The rows below come in pairs that one turn or mirror swaps. Which row does each named row swap with?
Q139: [ -8  28  16  -2  25  11 -16 -33   8 -10   4 -18   8   4   4 -20  33 -37
 -21  25  -3]
Q142: [-10   0  23 -15  30 -15 -18 -35 -11 -16 -26 -16 -12   9 -10 -27   6  -7
 -24  11  -8]
Q828: [ -1  20  28   7  -4 -24   8 -42   2  -8  -8  -6   2   9  -3 -29  14   4
  -7  14  27]
Q518: [ 15  29  20  17  -6  -3   3 -35  -4 -21 -22 -18 -28  -5   0 -26  39  -1
 -13  15  14]
Q128: [  5  19  34  -4  21 -17   3 -37 -12 -28 -18  -2 -23   9 -24 -21  25 -31
 -25  15 -15]
Q919: [-10  12  20   6  11  12  18 -18 -23 -23 -28 -13 -12  -5  -8 -23   1 -38
  -9  11   1]
Q504: [ -3  16   8   6 -12  15 -18 -33  16 -17 -33 -16  22   5 -12  -5  20 -24
 -27   8  -5]
Q73: [-11  13  17   1  19  -2   7 -42   4 -13 -29 -10 -22  -9  13 -24  36  -3
 -24  -7 -15]
Q658: [ -7  25  10  -7  -9   4   9 -38  -5 -22  -7   1   9  13 -22 -30  36   6
 -19  13 -19]
Q56: [-17  14  26   7   6 -13 -15 -38  -9 -14   8 -10  17   7  -4 -26  10 -13
 -20   5  25]
Q176: [-19   9  13   6   3 -14   7 -43  27 -25 -27 -24 -25  -8   0 -12  33 -25
  -3   0   1]
Q237: [ -3   2  25  -1 -13 -30  -2 -42   5  -7 -10  -1   4   0  -4 -10  25 -20
  -1   7  23]
Q813: [  0   7  21  -3 -13  -4  -9 -33 -16   2 -21  -8 -24   0   0 -32  -2 -25
  -3  22  -7]
Q79: [ -1  12  27 -27  -1  -5 -14 -19   2 -25 -28  -3   9  -5 -18 -22  21   3
 -20  -9  -2]
Q625: [ -7  12  22   7  -8  -3   5 -26  -4 -30  -6 -21   8  -2  24 -32  23 -24
  -5  14 -21]
Q918: [ -8   7   7  12  -5  -4   1 -26  14   3 -23   0 -12  11  -3 -33  -5 -25
   4  23  -8]
Q846: [-28   9   2  -5  -2  -2 -22 -36   2 -38 -11 -20   3  -5 -31 -26  26 -19
 -26  10  -5]
Q548: [-11  19  17  -1  19  -2   2 -55   3 -23 -14 -16 -18 -13   7 -24  25  -1
 -22  -5 -21]
Q737: [-12  29  18  -5  11  16 -11 -35  11   3 -13   5   4  31 -16 -23  28 -21
 -12   1   8]
Q776: [ -6   9  27   4  -8   1  -8 -26   8 -11  -9   3 -10   5  -4 -39  -6 -37
   0  24  -2]
Q273: [-11  -2   8   3  13  17 -14 -31  -3   6 -22 -16 -15   8 -30 -27  29 -13
 -14  16  16]
Q358: [ -9  20  34   8 -12 -24  -6 -40   0 -28  -4 -12  -6  -2  -4 -24  13 -10
 -16   4  29]
Q649: [ -6  16  -9  12  18 -13  -2 -17   8   0 -11 -23  -3  -4  -3 -20  29  -6
 -29   9 -16]
Q306: [-19   8  20 -11  11  14  20 -29   5 -33   0 -12 -20  -2   2 -20  25 -25
  -2  19 -15]
Q344: [  8  -3  34   9   1 -16   2 -23   8 -20  -5 -17 -15  -5 -25 -28  44 -18
 -24  11  -9]
Q851: [ -6   4  23  -9  28  -1  -9 -30   8  -6 -24 -33   9  -5  -2 -18  14 -16
   5  15 -16]
Q202: [  5  36  42   5  -1  -1   2 -37   7 -23   0 -21 -10   5 -12 -24  32  -9
  -5  24 -22]
Q751: [-27   9   0   3 -12   4   3 -29  -8 -10 -19  -7 -16   8  -4 -20  34 -20
  17  19 -10]
Q736: [  7  22   7   4   1  16  -9 -34  16  -9 -19  -9  19  10 -17   0  14 -30
 -33  17  -3]
Q436: [ -5  20  13 -10  -4   6  11 -19   0 -16 -28 -18  10  27  -4 -13  32 -12
 -31  19  21]
Q775: [ 11  23  27  -6  20 -22   7 -41  -4 -26 -20  -5 -20   8 -22 -24  28 -24
 -27  18 -20]
Q75: [-11  25  22   1 -12 -20  -8 -19 -13 -19 -18 -17 -10  10  11 -18  46 -29
 -20  10  14]
Q558: [ -3  14  10   2  -3 -13  -5 -27  13 -10 -14   7  -6   1  -7 -39   7  -9
  -7  39 -21]
Q83: [-13  22  17  17  20 -14  26 -36  10 -35 -16 -10 -13  14   1 -20  27  -5
 -21  -3  -4]
Q197: [ -2  18  14   1   7 -16  26 -28   6 -28 -35   1   0  -7 -13  -8  29 -16
  -9  19  23]
Q532: [ -4  24  18  -5  17  -1  11 -60  -2 -29  -2 -10 -14  -4 -10 -20  18  -3
 -27   4 -20]
Q124: [  2  -7  21  -1   3  -8 -14 -14  11 -16 -10  -6  13  -8 -20   3  14  -3
  -9  12  -6]
Q487: [  3  16  13  12  13  12   0 -27  -6  -1 -14  -1   3   7 -33  10  21 -13
  -3  16  10]
Q392: [-11  17  11   9 -22  11  -3 -18  -3 -13 -38 -28 -17   8  -8 -16  13 -16
 -22 -10   5]
Q125: [-19  20  -1 -12  -4   6 -11 -39   3 -19 -28   3  10   8  13 -28  28  -5
 -10  15  20]
Q424: [-13   7  20   9 -15  19 -16 -33   9 -25 -38 -23  16  -2 -14  -6  28 -25
 -18  11  -2]
Q592: [-15   1  19   3   7   4  -7 -16 -11 -17 -17  -3  -5  17 -13  -4   2 -31
   8  -7  -1]
Q662: [  4  24  26  -4  10 -32  -5 -27  -1 -29 -34 -13 -20   6  -6  -6  22  -2
  -5  25   5]
Q89: [ -8   1   9  15  -3  13   0 -38  10 -18 -22  -5  -5  18 -14 -29  28 -47
   1  -2   3]
Q493: [  1  18  10   8  11  20  -6 -29  -7  -3  -6  -5   6   5 -33   7  16 -19
  -6   9   9]
Q892: [-13  26   9  16  -1  26  -9 -19  12 -34 -27 -13  -5  10 -14 -10   8 -26
 -18  24   6]

Q548 pairs with Q504
Q358 pairs with Q918
Q813 pairs with Q237
Q532 pairs with Q736
Q125 pairs with Q625
Q737 pairs with Q202
Q273 pairs with Q344

